Named moves come first, each a turn or a mirror and shown by rows before and after it. Which of them, in which order, take the first row of each pair that follows to the second? Write the first one first, as in the answered first pair.
P (before => after):
[-1.52 -3.40 -2.65 -0.95 -2.31  0.62  0.21 -0.24 -1.66 -0.08  2.27  2.57
  3.19  1.40  1.97  2.72 -2.27  2.59  1.02 -2.46 -1.49 -1.00  2.68  0.64
 -1.03 -1.82  0.80  0.42 -6.01 -2.62 -0.08 -2.86  3.29 -2.13 -0.95  0.50
 -1.24  3.49  1.57] => [-1.60 -3.15 -2.27 -1.32 -3.16  0.89  0.13  0.13 -1.45 -0.33  2.35  2.04
  2.01  1.42  1.85  3.01 -2.85  2.68  0.53 -2.96 -0.97 -1.22  3.00  0.90
 -1.44 -1.64  0.80  0.12 -6.60 -2.73  0.17 -3.02  3.19 -1.81 -0.89  0.82
 -0.54  2.65  1.23]
[ 0.87  0.09  1.91  1.63 -0.72  0.87 -0.52 -0.44  0.31 -0.23 -2.58  0.26
 -4.05 -1.32 -1.41 -1.11 -0.62 -0.87  1.15  1.22 -1.16 -2.40  2.51 -0.53
 -1.75  0.07  1.18 -1.05 -0.52 -0.24 -1.52 -2.31 -1.24 -1.90  0.68 -0.99
  1.88 -1.27  1.18] => [ 0.93 -0.24  1.13  2.43  1.39  1.09  0.24 -1.27  0.20 -0.59 -2.53  1.33
 -1.50 -1.24 -0.39 -1.64  1.26 -0.17  1.47  1.83 -2.65 -1.81  1.59 -1.78
 -1.88 -0.52  0.82 -0.76  1.07 -0.59 -1.91 -2.07 -0.85 -2.18  0.60 -2.24
 -0.03  0.58  2.24]
[ 1.56 -0.04  0.68 -1.33 -3.44 -0.98 -1.20 -0.67 -2.72 -1.54 -5.06 -0.57
 -3.53 -2.56  1.08 -1.65 -3.04  2.71 -3.91  0.88  1.58 -0.97 -1.47  0.52
 -0.41 -0.50 -0.67  0.89  1.34 -1.32  2.05  0.52 -2.50 -2.84  1.38  0.55
 -0.87 -0.23  0.35] => [ 1.71 -0.43 -0.54 -0.32 -1.12 -0.89 -0.55 -1.44 -2.98 -1.96 -4.82  1.18
 -0.58 -2.23  2.18 -2.16 -1.10  3.21 -3.20  1.48  0.01 -0.66 -2.46 -0.70
 -0.47 -1.20 -0.59  1.10  3.35 -1.29  1.86  0.89 -2.28 -3.00  0.96 -1.11
 -2.87  1.88  1.58]
[ 2.32  1.46  3.15 -0.58  0.51 -0.84 -0.67 -1.18 -1.13  1.22 -0.74  1.46
 -2.86 -1.79 -2.22  0.07 -1.06 -0.50 -0.99  1.64  2.18  0.77 -0.17 -0.40
  2.10  2.36 -1.96  0.03  2.86  1.13  1.11  0.96 -3.19 -1.21 -1.88 -1.05
  0.35 -0.19  1.53] => [ 2.62  1.05  2.81 -0.18  1.46 -0.51 -0.15 -1.67 -1.16  0.78 -0.73  2.31
 -1.70 -1.88 -1.83 -0.33 -0.25  0.10 -0.76  1.87  1.75  0.95 -0.42 -0.95
  1.73  1.87 -1.59  0.05  3.73  0.92  1.10  1.05 -2.80 -1.21 -1.85 -1.68
 -0.58  0.58  1.88]
B (before => after):
[-1.81 -1.42 -1.14 -0.50  1.47 -0.82  0.73 -0.01  1.84 -0.28  1.80 -0.58
 -0.16  2.31  0.80 -0.27  0.18  1.13  1.50 -1.60 -0.16  1.13  0.37  0.00
 -0.62 -0.66 -1.46 -0.27 -2.84  1.76 -0.75  1.10  0.75  0.52  0.80  2.61
 -0.96 -1.67 -1.02] => [-0.52  1.23  1.35 -0.30  3.04 -2.14  0.39 -0.85 -0.23 -0.29 -0.51  0.15
 -1.67  0.82 -0.49 -1.39  1.27 -0.06  0.12  1.25  1.64  0.61  0.59 -0.16
  1.35  0.21 -2.61 -0.95  0.31  1.90 -0.77  2.07 -2.44 -0.56  0.45  1.89
 -0.24 -0.97 -1.14]
[-0.83  1.25  2.20  0.37  0.56 -0.25  0.85  1.73  0.32 -0.92 -0.73 -2.10
 -1.94 -0.32 -0.51 -0.17  1.06 -1.70 -0.47  0.32  1.06  1.23 -1.75 -0.41
  0.28  1.39 -0.07  0.71  2.40  0.87 -0.08  2.07 -0.33  1.75  0.34  0.36
  0.94 -1.75 -0.57] => [-1.48 -0.11  0.95  0.36 -0.43  0.72  1.02  2.08  1.42 -0.63  0.96 -2.52
 -0.72  0.62  0.26  0.78  0.40 -0.90  0.10 -1.76 -0.09  1.14 -2.24 -0.03
 -0.87  0.58  0.64  1.06  0.40  0.76 -0.22  1.84  2.01  2.46  0.68  1.02
  0.45 -1.86 -0.59]
[ 3.40 -0.21  1.21  0.85  1.26 -0.05 -1.98 -3.37 -2.53  1.07 -1.18  2.27
  1.37 -1.05 -0.94 -1.04 -0.37  0.75 -0.73  3.12  2.92 -0.88  3.07  0.42
  2.15 -1.84 -0.16 -0.79  2.91 -1.36 -0.79 -0.38 -5.08 -1.07 -0.65 -1.27
 -1.49  2.76  1.30] => [ 2.02 -4.17 -3.15  0.59 -1.18  2.09 -1.81 -1.97  0.38  1.17  2.86  1.69
  3.51  1.39  1.41  0.78 -1.65  2.96  1.92 -1.78 -0.27 -0.47  2.61  1.21
 -0.50 -3.86  1.95  0.39 -2.67 -1.73 -0.63 -2.06  1.03  0.64  0.37  0.44
 -2.33  1.07  1.39]
[ 0.53 -1.20 -1.08 -0.07 -1.51  2.41  0.48  1.18 -0.13 -1.75  1.49 -0.28
  0.67 -0.15  0.15  2.23 -0.98  0.48 -0.38 -0.35 -0.63  0.38 -0.30  1.67
 -2.08 -0.58 -0.51  0.02 -1.22  0.70 -0.24 -1.76  2.95 -0.76 -0.39 -1.19
 -0.25 -0.23 -0.79] => [ 1.39  1.01  1.28  0.03 -0.02  1.40  0.34  0.02 -1.72 -1.73 -0.86 -0.05
 -0.36 -1.31 -1.40  0.86 -0.18 -0.68 -1.53  2.42  0.93 -0.05  0.09  1.16
 -0.52  0.47 -1.32  0.03  1.99  0.81 -0.21 -0.71 -0.42 -1.67 -1.20 -1.77
 -0.30  0.46 -0.80]
G (before => after):
[-0.71  3.70  5.04  1.48  1.15  1.63 -1.32  0.96  0.39  2.42  0.90 -2.86
 -1.83 -2.88 -0.53 -2.26 -1.09 -1.65  0.27  1.24 -0.12 -0.32 -3.22  0.37
  1.04  0.50 -0.14  0.04  2.94  4.23 -1.32  5.76 -0.39  3.43  0.18  0.15
  0.00 -2.15 -1.82] => [ 0.20  1.88  1.60  2.37  1.22  2.99 -0.55  0.55  0.27  2.15  2.24  0.00
  3.91 -1.97  1.58 -1.96  0.84  0.25  2.01  0.59 -3.76  0.17 -4.67 -0.81
 -0.86 -0.64  1.12  0.75  2.57  2.87 -1.14  4.02  2.10  3.57 -0.31 -3.43
 -3.09  1.35  0.12]
[ 0.43  0.41  2.61 -2.36  1.52  2.25  1.53  2.52 -2.86 -1.59  1.57 -2.30
  2.60 -1.45  1.17 -2.22 -2.39  2.07 -4.06 -0.65  0.01  4.51 -1.58 -4.01
 -2.19  2.69 -1.45  0.99  3.73  2.79 -1.28  3.37 -2.52  2.87  1.12 -0.39
 -0.28 -1.43  0.59] => [ 0.25 -1.24  0.37 -2.50 -0.25  3.41  1.35  2.95 -2.50 -1.29  2.55 -1.35
  4.97 -0.33  2.06 -1.00 -2.74  3.20 -3.01 -1.95 -2.13  3.93 -1.48 -3.60
 -3.66  1.68  0.01  1.53  0.95  1.84 -0.66  1.79 -0.21  3.42  0.97 -1.57
 -1.40 -0.21  1.16]
[ 2.13  3.11 -4.40  1.26 -2.43  2.72  0.42  3.29 -2.61  3.32 -0.22  0.63
  3.62 -0.18  3.69  1.32  2.65  0.21  0.63  3.07 -2.18  0.56 -2.68  2.78
 -2.14  2.17  2.24  1.45 -0.01 -2.61  3.21 -0.49 -0.29  2.18 -4.98 -4.59
 -2.24  1.67  2.36] => [ 1.38  3.00 -2.89 -0.48 -6.46  2.24 -1.22  4.63 -1.48  4.02  0.47 -2.06
 -1.87  0.25  1.75  2.65 -2.13 -0.33  0.08  1.24  0.56 -0.70  0.04  5.29
 -2.27  2.54  2.23  0.79 -4.38 -2.13  3.64 -0.95 -0.69  2.18 -4.13 -0.91
  1.40 -2.18  0.23]
[-2.04 -2.23 -1.10  3.92  4.41  1.13  1.58 -3.18  0.53 -3.89  2.08  4.50
 -0.22 -1.07  2.31  3.72  0.65 -0.32 -0.47 -2.22 -1.69  2.56  1.43 -4.18
 -4.03 -5.07 -2.70 -2.11  1.45 -1.34  0.54  0.12  2.44 -2.89  2.62  1.00
 -2.56  0.95  0.48] => [-2.53 -3.04 -0.45  2.78  1.38  0.96  0.37 -2.08  1.14 -3.27  2.58  2.81
 -3.56 -0.95  1.50  4.91 -2.43 -0.42 -0.90 -3.95 -0.27  1.74  3.23 -2.44
 -4.51 -4.96 -2.27 -2.23 -2.26 -1.11  1.01 -0.44  2.66 -2.58  3.11  3.59
 -0.15 -1.45 -0.85]
F (before => after):
[ 3.55  2.79  0.44  0.14  1.34  1.63 -0.72  1.10 -2.26 -1.20 -2.90  1.02
 -3.67  0.06 -2.28  0.75 -0.85 -2.62 -1.83  0.63 -0.56 -3.30  2.02 -0.48
 -1.95 -2.25  3.14 -0.47  0.82 -2.66 -0.25 -1.38 -3.61 -0.29  2.82 -0.55
  0.70  1.20  2.70] => [ 3.49  2.37 -0.09  0.35  2.95  1.18 -0.60  0.67 -2.00 -1.05 -2.57  1.76
 -2.94  0.50 -1.91  0.45 -0.55 -1.81 -1.80  0.86 -0.83 -2.82  2.54 -1.19
 -1.73 -2.78  2.77 -0.51  1.42 -2.74 -0.43 -1.02 -4.03 -0.45  2.64 -0.54
 -0.11  1.98  3.06]
[ 1.67 -1.33 -1.21  1.70  2.99 -1.82  0.44 -3.11 -0.99  0.44  2.10  3.55
 -0.87 -0.86  1.07  0.84  2.18  4.64  1.44  0.68 -0.99 -1.38  3.46  0.50
 -0.65 -3.64 -2.47 -1.29  0.82  0.24  0.89 -1.61 -1.20 -2.29 -2.93 -0.83
 -0.74  0.28  0.97] => [ 1.18  1.94  2.01  1.92  3.58 -1.45  2.39 -0.56 -0.73 -1.36  1.26 -0.56
 -2.55 -2.77  0.66  0.47  4.66  0.80  0.45  1.15 -0.28  0.75 -1.22  0.29
  0.79 -0.68 -2.65 -0.78  5.71  2.03 -0.05  1.34  0.13 -0.03 -2.02 -1.43
  0.44 -2.64 -0.26]
[-0.41  0.06  0.41  0.17  1.42  0.26  0.57 -0.47  0.11  0.47 -0.94  0.32
  1.20 -0.09  0.41 -0.83  1.78 -0.33  0.09  1.21 -0.55  0.63 -1.11 -0.51
  0.41  1.11 -0.36  0.20  2.41 -0.01 -0.13  0.39 -0.01 -0.61 -0.44 -0.25
 -0.29  0.48 -0.64] => [-0.40  0.57  1.05 -0.67 -1.95  0.60 -0.05  1.14 -0.18  0.86 -0.97 -1.02
 -0.64 -0.53 -0.26  0.15  0.39 -1.22 -0.72  0.42 -0.31 -0.10 -0.96  0.82
  0.00  1.87  0.19  0.21  0.93 -0.24  0.50 -0.38  0.72  0.45 -0.36 -0.08
  0.96 -0.98 -1.35]
Q (before => after):
[ 0.46  1.06 -1.34  0.90  1.02  1.99  2.31 -1.47  2.88 -0.57 -0.63  1.18
  3.06  2.13  1.51 -1.09 -1.30  0.90 -2.87  1.14  1.62  2.60 -0.86 -0.41
  2.45  0.67 -1.99  0.54  3.27 -0.76 -4.22  1.11  0.62  2.40  2.39  2.24
 -1.91  0.39 -1.26] => [ 0.65  0.40 -2.37  0.97  1.01  1.88  2.10 -1.81  2.42 -0.38 -0.47  2.24
  4.26  2.45  1.68 -0.70 -1.33  1.74 -2.79  1.13  0.95  2.15 -0.53 -0.34
  1.90  0.19 -1.67  0.58  2.31 -1.60 -3.87  0.21  0.61  1.99  1.87  1.71
 -2.68  1.51 -0.73]
[-3.70 -0.74 -4.06 -0.18  0.80  2.24  3.49  0.91 -0.03  1.76  0.11  0.76
 -5.99  0.63  2.28 -1.63  0.70 -1.18  0.19  1.76  0.73  3.68 -3.38 -3.31
 -2.19  2.69  2.11  0.89  0.48  0.84 -0.60 -1.72  3.31  3.35  4.07  1.22
 -4.56 -0.52 -1.35] => [-3.76 -2.36 -5.01  0.14  2.42  1.28  2.79 -0.86  0.55  2.32  0.46  1.98
 -6.32  1.57  2.37 -1.94 -0.31  0.73  0.46  1.45  1.57  3.46 -0.89 -3.19
 -1.92  0.89  1.15  0.41 -1.32  0.53 -1.05 -2.06  2.30  1.51  3.97  2.73
 -4.86 -0.10 -1.24]
[ 0.60 -0.65  0.55 -0.70 -2.20  2.17  0.01  1.28  0.19  0.19  0.89 -1.26
  1.27  0.22  0.16  2.75 -0.94 -1.26 -0.49 -1.75 -0.51 -0.83 -0.52  0.50
 -1.22  0.61  0.80  1.39 -0.77  0.45  1.33 -0.52  3.68  0.72 -1.10 -2.26
 -1.05 -0.56 -0.25] => [-0.33 -0.95  1.36 -0.73  0.24  0.61 -0.34 -0.05  1.88  0.42  1.31 -2.00
 -1.54  0.78 -0.52  1.87 -2.36 -0.41 -0.30 -1.88  1.77 -0.33  1.38  0.65
  0.07 -0.17 -1.33  0.55 -1.38  1.77  1.01  0.93  1.79 -0.48 -0.53  1.03
  0.27 -2.86 -1.55]
[-1.31  0.05  2.40 -0.26  1.97  1.48 -0.14 -1.29 -0.95  0.61  0.35  0.89
 -0.94 -0.45 -0.08 -0.12 -2.17  1.51 -0.06 -1.37  1.33  0.36  0.50  0.89
 -0.88  3.05 -2.24 -0.39 -1.87  0.19  0.24 -0.21  2.03 -0.85  0.35  2.26
 -0.38 -0.65 -1.59] => [-0.64 -0.12  1.38 -0.18  0.59  2.39  0.15 -0.52 -1.96  0.14  0.29  1.63
  1.51 -0.68  0.38  0.29 -1.48  1.08 -0.06 -1.24 -0.31 -0.14 -0.62  1.02
 -1.64  3.01 -0.98 -0.13 -1.98 -0.78  0.87 -1.59  3.05 -0.21 -0.09  0.15
 -1.29  0.97 -0.48]
Now pairs of rows:
Each pair is two moves apart.
[-1.33  1.21  2.45 -1.91 -3.07  0.00  0.72  3.06  1.75 -1.41 -1.39 -2.11
 -0.09 -0.20 -0.79  0.25  1.32 -3.10 -1.37  0.21 -2.31  2.49 -1.87 -1.56
  0.01  1.88  0.34  2.54  3.53 -0.84 -1.04  1.78  0.88  0.35  2.92 -1.42
 -0.10 -1.85 -0.80] => [-2.15 -0.78  1.68 -1.52  2.00 -2.66  0.05 -0.16  3.58 -0.56 -0.36 -0.50
 -1.02  1.34 -0.82 -1.15  0.64 -0.44 -0.68  0.56 -0.82  3.22  1.69 -2.56
  1.54 -0.38 -2.07  1.60  2.68  0.45 -2.03  3.38 -1.60 -2.23  2.82  1.94
 -0.70 -1.97 -1.36] -> Q then F
[-0.07  0.00 -2.91 -1.10 -3.84  1.87  1.40  1.88  0.68  0.01  2.37  0.43
  2.19  1.60  0.77  1.33  0.16 -0.13  0.92 -2.38 -1.80  0.65 -2.22 -1.19
 -1.81 -0.78  1.74 -0.06 -0.60 -0.78 -0.06 -0.92  3.59  0.73 -0.40 -1.77
 -0.68 -0.30  1.73] => [-0.80  1.62 -0.04 -0.28  1.50 -0.28  2.28  0.66  2.18 -1.11  1.54 -1.49
 -0.55  0.77  0.01 -1.05  2.00 -1.09  0.85 -0.86  0.90  2.80 -2.45 -2.50
  0.82 -0.16 -1.00 -0.80  4.05  1.37 -1.77  3.12  1.10 -0.05  0.27  0.87
  0.26 -2.28  0.21] -> Q then G
[-1.78 -1.80  2.32 -2.24 -2.21 -0.35  1.62  0.58  1.94 -0.22  0.01 -4.19
 -2.58  0.62  0.87 -0.04 -1.13 -1.94  0.79 -1.45  0.15  1.02 -1.59  1.86
  1.65  1.44  1.13  0.07 -2.96  1.33 -0.55  2.56  3.40  2.14  1.65  2.12
  2.26 -4.33 -1.72] => [-2.05 -1.78  1.34 -1.15  1.35 -0.12  2.89  0.08  2.64 -1.20  0.51 -3.29
  0.54  0.73  2.05 -1.16  1.65 -1.59  1.53 -0.49 -1.61  2.76 -3.89  0.23
  1.90  0.92  0.74  0.51 -0.12  1.81 -1.32  4.07  4.40  2.53  1.30  0.62
  0.03 -2.98 -0.87] -> G then B
[ 2.30 -0.02 -1.76  0.15 -4.62 -0.21 -0.43 -3.04 -1.14  0.21 -0.89  0.62
  0.19 -1.63 -1.08  0.70 -2.63  0.01 -3.25 -1.24  0.36 -2.75  2.09  2.28
  0.22  0.73  1.60  0.42 -2.00 -1.12  1.42 -2.54 -2.27 -2.53  0.70 -0.50
 -0.78  1.19  1.80] => [ 2.31  1.66 -1.43  2.03  0.26 -0.01  1.51 -3.26 -0.56 -1.32 -1.32  0.84
  3.21 -2.17  0.08 -1.25  2.03 -0.76 -2.60  0.36 -1.00 -0.42 -1.55  0.20
  1.44  1.28  0.92  0.68  3.74 -0.46  0.00 -0.18 -1.92 -2.00  0.90 -2.32
 -3.19  2.19  2.20] -> P then F
[ 0.57  1.91  1.75  0.61  1.40 -1.63 -0.49 -0.90 -2.85  1.21 -3.02  1.95
 -0.15 -0.67 -2.05 -1.51  1.28 -0.08 -2.06  2.55  1.09 -2.14  1.99 -1.59
  1.54  0.30 -0.03 -1.03  1.59 -1.42  1.06 -0.64 -3.06 -0.59 -1.58 -1.77
 -0.25  3.99 -0.50] => [-1.48  0.17  1.87 -0.44 -1.05 -1.71 -0.91  0.43  0.87  1.23  0.07 -2.12
 -4.46  0.92 -1.84 -0.19 -1.57 -0.06 -1.59 -1.23  2.50 -1.60  3.06 -0.04
  0.86 -0.07  0.06 -0.85 -2.48 -0.21  0.96  0.15 -0.53  0.63 -0.04  3.89
  2.16 -1.17 -2.52] -> B then G
[-0.18 -1.13  0.79 -0.41  2.11 -1.23  0.17 -1.21  1.23  0.64  0.92  0.94
  0.32  0.66  0.31  0.13 -0.93  1.53  1.67  0.58  1.71  1.12  0.91 -1.01
  0.94 -0.90 -1.22  1.17  0.51  1.62 -1.19  0.83 -0.33 -1.02 -0.61  1.83
  0.51  0.25 -0.41] => [ 0.44 -1.79 -0.70 -0.49  0.18 -0.53 -0.09 -1.01  0.11  0.80  0.77  1.91
  2.51  0.77  1.12  0.92 -0.74  2.08  1.81  0.40  0.07  0.04  0.89 -0.71
  0.35 -0.90  0.29  1.55 -0.57  0.39 -0.40 -0.93  0.64 -0.93 -1.09 -0.28
 -0.34  2.21  0.37] -> F then Q
[ 1.49  0.34 -1.50 -0.21  0.62  0.49 -1.54 -2.29  0.46  1.16  0.40  3.48
  1.01  2.16 -0.86  0.03 -2.92  2.79  0.16  1.07 -0.16 -2.17  4.70 -1.04
 -1.46 -0.95 -0.10 -0.78 -1.65 -0.78  1.75 -4.15 -1.43 -3.72 -0.47 -0.51
 -1.94  1.62  1.18] => [ 2.34  4.30  1.47 -0.70 -3.58  2.41 -0.80  1.58 -1.93 -0.05 -1.61  0.99
  0.65 -0.07 -1.60  0.56 -1.15 -1.65 -1.64  2.21 -0.53 -1.85 -0.45 -0.20
 -1.60  2.80  1.84  0.37  1.84 -0.81  2.48 -4.02  0.25 -0.80 -0.31 -4.14
 -0.54  0.65  1.13] -> G then Q
[ 1.66 -1.35 -2.99  1.52  2.71  1.55  0.12 -1.64 -1.65 -2.04 -1.11  1.50
  3.14 -0.54  1.05  1.22  2.42  1.17  1.87  3.96 -1.46  1.40 -0.73 -1.79
  0.35  1.35  1.96 -1.19  3.36 -0.14 -1.37 -1.77  3.46 -1.20 -0.41 -3.33
  1.01  2.51  2.58] => [ 0.99 -2.24 -2.03 -0.72 -3.11  0.66 -2.37 -1.10 -1.61 -0.77 -0.77 -0.04
 -2.47  0.31 -0.92  2.83 -3.39  1.28  0.68  1.78  1.22 -1.14  3.57  1.29
 -0.43  0.95  2.28 -2.02 -3.11 -0.45 -0.07 -3.74  2.59 -1.75 -0.25  0.01
  4.81 -0.56  0.52] -> P then Q
[-1.43  1.38  1.38  0.72  1.79 -1.62  1.10  0.18  0.71 -1.48 -0.35 -1.80
 -1.75 -0.57 -1.04 -1.93  2.67 -2.31 -0.46 -0.20  0.56  2.13 -2.10 -0.76
  0.77  1.18 -1.45 -0.29  4.36  1.39 -1.40  2.18 -0.19  0.47  0.40  0.75
 -0.12 -1.74 -0.18] => [-2.16 -1.96 -1.55 -0.14 -2.55 -0.34  0.01  0.89  2.28 -0.38  2.44 -1.56
 -1.16  1.16 -0.50  0.34 -0.22 -0.58  0.77 -3.91 -0.97  1.00 -0.45  1.03
 -1.85 -0.31  0.35 -0.03 -2.00  0.50 -0.27 -0.78  3.23  1.24  0.27  2.06
  0.10 -2.21 -0.20] -> B then F
[-0.29 -0.16 -0.22  0.17  3.68 -2.42 -0.90 -1.49 -0.30  0.32 -1.07  0.76
 -0.10 -0.40 -0.49 -0.82  0.04  0.82 -0.20  1.03  1.47  0.54  1.56 -1.39
  1.10 -1.27 -1.92 -0.14  0.89  0.42 -0.48  1.36 -3.10 -1.40  0.26  1.43
  0.42  0.47 -0.23] => [-0.83 -2.13 -1.87 -0.56  0.27 -1.39 -1.49 -0.70  0.33  0.90  0.66  1.01
  0.43  0.82 -0.04  0.78 -2.06  2.06  0.34 -1.41  0.44 -0.23  2.38 -0.17
 -0.75 -2.30 -0.64  0.10 -3.47 -0.38  0.01 -0.68 -0.86 -0.33  0.47  1.65
  0.85  0.10 -0.23] -> G then G
[-1.86 -0.10  2.33  0.89  2.22 -0.60 -1.33 -1.98 -1.74  3.50  3.48  2.16
 -1.04  3.48 -0.27 -1.56  0.12  3.15 -1.38  0.80 -2.09 -1.73  2.59  0.28
  2.05  1.35 -0.49 -5.25 -1.46 -2.35  1.35 -2.19 -2.61 -1.62 -2.71  1.39
 -2.27 -0.08 -1.94] => [-1.36  0.78  2.04  1.71  3.36  0.30 -0.17 -1.31 -2.13  2.73  3.14  2.53
  1.53  2.63  0.68 -2.00  2.60  2.47 -1.22  1.43 -3.49 -0.91 -0.20 -0.58
  2.33  1.97 -0.14 -4.64  1.23 -2.59  0.72 -1.91 -1.56 -1.15 -2.97 -1.43
 -3.48  1.51 -1.19] -> F then Q
[-2.16 -1.00 -1.02  0.43  0.89  0.15  1.66  0.83  1.69  0.00  1.20 -2.23
 -0.22  0.64  1.54  0.77  0.85  0.11  2.64 -2.08 -0.63  1.87 -1.71  0.31
 -0.75 -0.32  0.35 -0.10 -0.03  0.32 -0.33  0.86  2.63  0.10  1.83  1.63
 -0.47 -1.71  0.06] => [-1.85 -1.46 -1.99  0.29  0.64  0.33  1.38  0.47  1.66  0.02  1.49 -1.30
  1.09  1.02  1.89  0.90  0.83  0.47  2.66 -2.45 -1.30  1.47 -1.54  0.20
 -1.02 -0.31  0.73 -0.30 -0.91 -0.25 -0.08  0.44  2.64  0.15  1.58  1.13
 -1.00 -0.40  0.50] -> F then P
[-1.36  0.10 -1.16  0.25 -0.54  1.24  2.02 -1.96  0.17 -0.14 -1.00  0.56
  1.23  0.91 -0.79  0.66  0.61 -1.78 -2.02  1.69  0.62 -0.07 -0.71 -0.39
  0.80  1.68  0.47 -1.53  2.23  3.26  3.97  1.17 -1.21  0.62 -2.44 -4.03
  2.21  0.08  0.02] => [-1.34 -1.67 -2.93  0.58  0.98  0.68  1.73 -3.40  1.03  0.59  0.49  1.86
  2.19  2.13 -0.04  0.30  0.25  0.01 -0.98  1.43  0.18 -0.17  0.73 -0.95
  0.34 -0.17  0.00 -1.85  0.54  3.24  3.72  1.27 -1.14 -0.39 -2.60 -2.72
  1.45  0.57  0.21] -> Q then G
